data =
[[+2.32 +0.42 +0.28 +0.48 +0.36 +0.44 +2.34]
 [-1.40 +4.30 +4.15 +4.35 +4.40 +4.30 -1.42]
 [+3.42 -0.76 -0.96 -0.68 -0.89 -0.68 +3.47]
 [+1.35 +1.41 +1.22 +1.48 +1.40 +1.46 +1.40]
 [+3.19 -0.62 -1.02 -0.48 -0.84 -0.40 +3.26]
 [-2.26 +5.13 +4.86 +5.21 +5.19 +5.22 -2.30]
 [+1.90 +0.76 +0.41 +0.87 +0.62 +0.93 +1.94]
 [-2.60 +5.36 +4.84 +5.50 +5.31 +5.62 -2.60]
 [+3.78 -1.24 -1.65 -1.09 -1.51 -1.00 +3.84]
 [+0.01 +2.64 +2.14 +2.80 +2.48 +2.92 +0.02]
 [+3.55 -0.80 -0.81 -0.77 -0.80 -0.87 +3.61]
 [+6.21 -3.63 -3.77 -3.56 -3.81 -3.59 +6.33]
 [+5.20 -2.74 -3.18 -2.58 -3.05 -2.47 +5.32]
 [-1.13 +3.89 +3.51 +4.01 +3.87 +4.07 -1.11]
 [+3.39 -0.62 -0.60 -0.59 -0.62 -0.70 +3.43]
 [+2.86 -0.33 -0.84 -0.17 -0.59 -0.04 +2.95]]
The 3rd smallest entry: -3.63
Which number is the entry directly below +0.87?
A: +5.50
The entry in the bottom-left corner: +2.86
The entry directly above -0.96 is +4.15
Which number is the entry directly below +2.32?
A: -1.40
Which number is the entry directly above the smallest entry?
A: -0.80
The smallest entry in the last row is -0.84
The top entry of the column that holds the largest entry: +2.34
The entry just right of -0.89: -0.68
The entry directly below -1.40 is +3.42
The first entry on the main diagonal: +2.32
The last entry, reading row by row: +2.95
The entry just left of -0.81 -> -0.80
Which number is the largest entry in the first column?
A: +6.21
Which number is the fourth entry, reading row by row?
A: +0.48
Which number is the bottom entry of the column that holds the smallest entry?
A: -0.59
The entry just right of +3.89 is +3.51
Which number is the fourth-last entry, reading row by row?
A: -0.17
Which number is the largest entry?
A: +6.33
Which number is the second entry on the main diagonal?
A: +4.30
Which number is the second smallest entry?
A: -3.77
Which number is the entry directly below +2.14?
A: -0.81
The third largest entry -> +5.62
The entry directly above -1.13 is +5.20
The smallest entry in the first column: -2.60
The entry just left of the smallest entry -> -3.56
The top entry of the column that holds the smallest entry is +0.36
The entry just left of +3.51 -> +3.89
The entry just right of +4.15 -> +4.35
The entry directly below +5.32: -1.11

W =
+1.27 +3.17 +4.46 +4.86
+1.31 +3.40 +4.66 +5.14
-1.84 +1.72 -6.46 +1.61
+0.87 +1.69 +3.20 +2.72
-1.42 +0.74 -4.84 +0.50
-1.16 +0.33 -3.73 +0.00
-0.18 -0.19 -0.32 -0.22
Rows and columns are numbered from 1.
Report the entry at row 3, column 1.
Answer: -1.84
Report the entry just right of +3.40.
Answer: +4.66
Report the entry just left of +3.17.
Answer: +1.27
The top entry of the column that holds the smallest entry: +4.46
Report the entry in the bottom-left corner.
Answer: -0.18
The entry at row 1, column 2: +3.17
Report the entry at row 3, column 3.
Answer: -6.46
Report the entry directly below +2.72.
Answer: +0.50
The entry just right of +1.69 is +3.20
Report the entry directly below -1.84.
Answer: +0.87
Report the entry at row 3, column 2.
Answer: +1.72
Report the entry directly above -1.84.
Answer: +1.31
Report the entry just right of the smallest entry.
Answer: +1.61
Report the bottom-right entry.
Answer: -0.22
Report the maximum.
Answer: +5.14
The entry in row 2 and column 2: +3.40
The entry directly above the largest entry: +4.86
The entry just right of -0.19: -0.32

Questions about the table below.
1) Report the entry just right of -2.145.
2) Report the entry in the top-right corner.
3) Report the first entry of the largest entry's row.
4) Report the first entry in reading order.
5) Report the smallest entry in the first row.
6) Report the 5th entry, reading row by row.
7) Report the entry directly below 0.041.
8) Report the entry just left of -0.035.
-0.754,-0.631,-1.162,-0.807,-1.184,-0.745,-0.481,-1.282,-1.066,-0.155,0.235,-1.682,0.041,-1.409,-1.518
-0.968,-0.945,-0.485,-1.320,-0.369,-1.147,0.069,-0.072,-1.713,1.202,-0.149,-1.027,-0.522,-1.300,-1.809
-1.128,-1.387,-0.805,-1.489,-0.035,-0.926,0.430,0.024,-1.914,1.995,0.020,-1.690,-0.135,-2.145,-2.188
1) -2.188
2) -1.518
3) -1.128
4) -0.754
5) -1.682
6) -1.184
7) -0.522
8) -1.489

B =
-0.61 +4.19 +5.08 -2.81 -0.59
+0.77 -0.39 +6.64 +2.16 -1.63
+0.31 -6.64 -1.30 +2.63 +0.30
-2.79 +2.77 -6.07 -1.18 +0.20
+3.40 -5.15 +0.18 +3.90 +0.38
-0.93 +2.84 -5.70 -3.12 +1.48
+2.53 -5.37 -1.57 +4.03 +0.29
+3.37 -5.88 +1.31 -0.73 +2.03
+1.77 -3.80 -4.99 -1.53 +2.62
Counting starts at 1.
Find the entry just left of the centre entry.
A: -5.15
The top-left entry is -0.61
The entry at the centre is +0.18
Find the entry just left of -1.30.
A: -6.64
The entry just left of +6.64 -> -0.39
Find the entry in row 2 and column 1.
A: +0.77
Find the entry directly above the centre entry.
A: -6.07
Find the entry in row 3 and column 1.
A: +0.31
The top-right entry -> -0.59
The entry in the bottom-right corner: +2.62
Find the entry in the bottom-left corner.
A: +1.77
Find the entry at row 1, column 3.
A: +5.08
Find the entry just right of +2.84.
A: -5.70
The entry directly above +3.90 is -1.18
Find the entry directly above -5.15.
A: +2.77
The entry directly below +0.20: +0.38
The entry just right of the smallest entry is -1.30
The entry in row 1 and column 2 is +4.19
Find the entry just right of the centre entry.
A: +3.90
The entry just left of -0.59: -2.81
Find the entry just right of the largest entry.
A: +2.16
Find the entry directly above +1.77.
A: +3.37
The maximum: +6.64
Find the entry just right of -5.37.
A: -1.57
Find the entry directly above -5.88.
A: -5.37
Find the entry directly below +3.40.
A: -0.93

grid =
+2.13,-0.12,-5.00,+1.31,-6.56,+6.16,+2.80,-5.45,-2.04
-7.64,-0.53,-1.85,-0.23,-1.42,-5.71,-5.22,-3.71,+3.88
-6.16,+0.89,+2.50,-1.43,+3.95,-7.01,-5.67,+0.75,+2.91
-0.78,+1.98,-3.54,+2.91,+0.78,-0.64,-6.41,-7.99,+4.61
+6.99,+0.39,+4.19,+1.19,+7.09,+0.66,+1.40,+5.73,+0.37
-3.89,+5.27,+5.66,-4.82,+4.11,-1.16,-2.83,+1.93,-4.93
+5.94,+3.08,+5.09,-0.26,+7.51,+1.87,+0.13,+4.25,-1.90
-5.43,-2.09,-4.02,+1.72,-2.72,-4.57,-4.21,-4.88,+5.49
+8.38,-3.72,-2.16,+4.06,-0.67,+3.73,+5.17,+1.96,+1.89
+2.54,-1.43,-3.26,-0.02,-6.81,+6.04,+5.92,-1.20,-3.93
-0.91,-6.16,-5.70,+2.81,-6.78,-1.13,+2.98,-1.45,+4.04
+0.03,+6.49,+3.89,-1.30,+7.09,-0.08,-6.18,-2.17,-1.14
Indices start at 1.
What is the entry in row 1 and column 3?
A: -5.00
What is the entry just left of -3.54?
A: +1.98
What is the top-left entry?
A: +2.13
What is the entry just left of -4.21?
A: -4.57
What is the entry just left of +5.66?
A: +5.27
What is the entry just right of +6.16?
A: +2.80
The entry directly below the largest entry is +2.54
What is the entry directly above +2.81?
A: -0.02
The entry at row 3, column 2: +0.89
What is the entry in row 3 and column 1?
A: -6.16
The entry in the top-right corner -> -2.04
The entry in row 2 and column 3 is -1.85
What is the entry directly above -5.67?
A: -5.22
What is the bottom-left entry?
A: +0.03
The entry in row 1 and column 2: -0.12
The entry just right of +5.66 -> -4.82
The entry in the bottom-right corner: -1.14
What is the entry in row 3 and column 3?
A: +2.50
The entry just left of -2.17 is -6.18
The entry in row 2 and column 1 -> -7.64
What is the entry directly below +5.09?
A: -4.02
The entry directly above +1.40 is -6.41
The entry directly above -6.81: -0.67
What is the entry just left of -1.90?
A: +4.25
The entry directly above -2.83: +1.40
The smallest entry -> -7.99
What is the entry just right of the smallest entry?
A: +4.61
The entry directly above -5.43 is +5.94
What is the bottom entry of the column that holds the smallest entry?
A: -2.17
What is the entry at row 2, column 2?
A: -0.53

A = +1.09 -0.04 +2.61 +1.11 +5.07 +7.30 +0.03 +8.88 +0.15 +2.61 +3.46
Read off the entry just left of the centre entry.
+5.07
Read off the entry just right of +0.03.
+8.88
The entry just right of the largest entry: +0.15
Read off the entry just left of +1.11.
+2.61
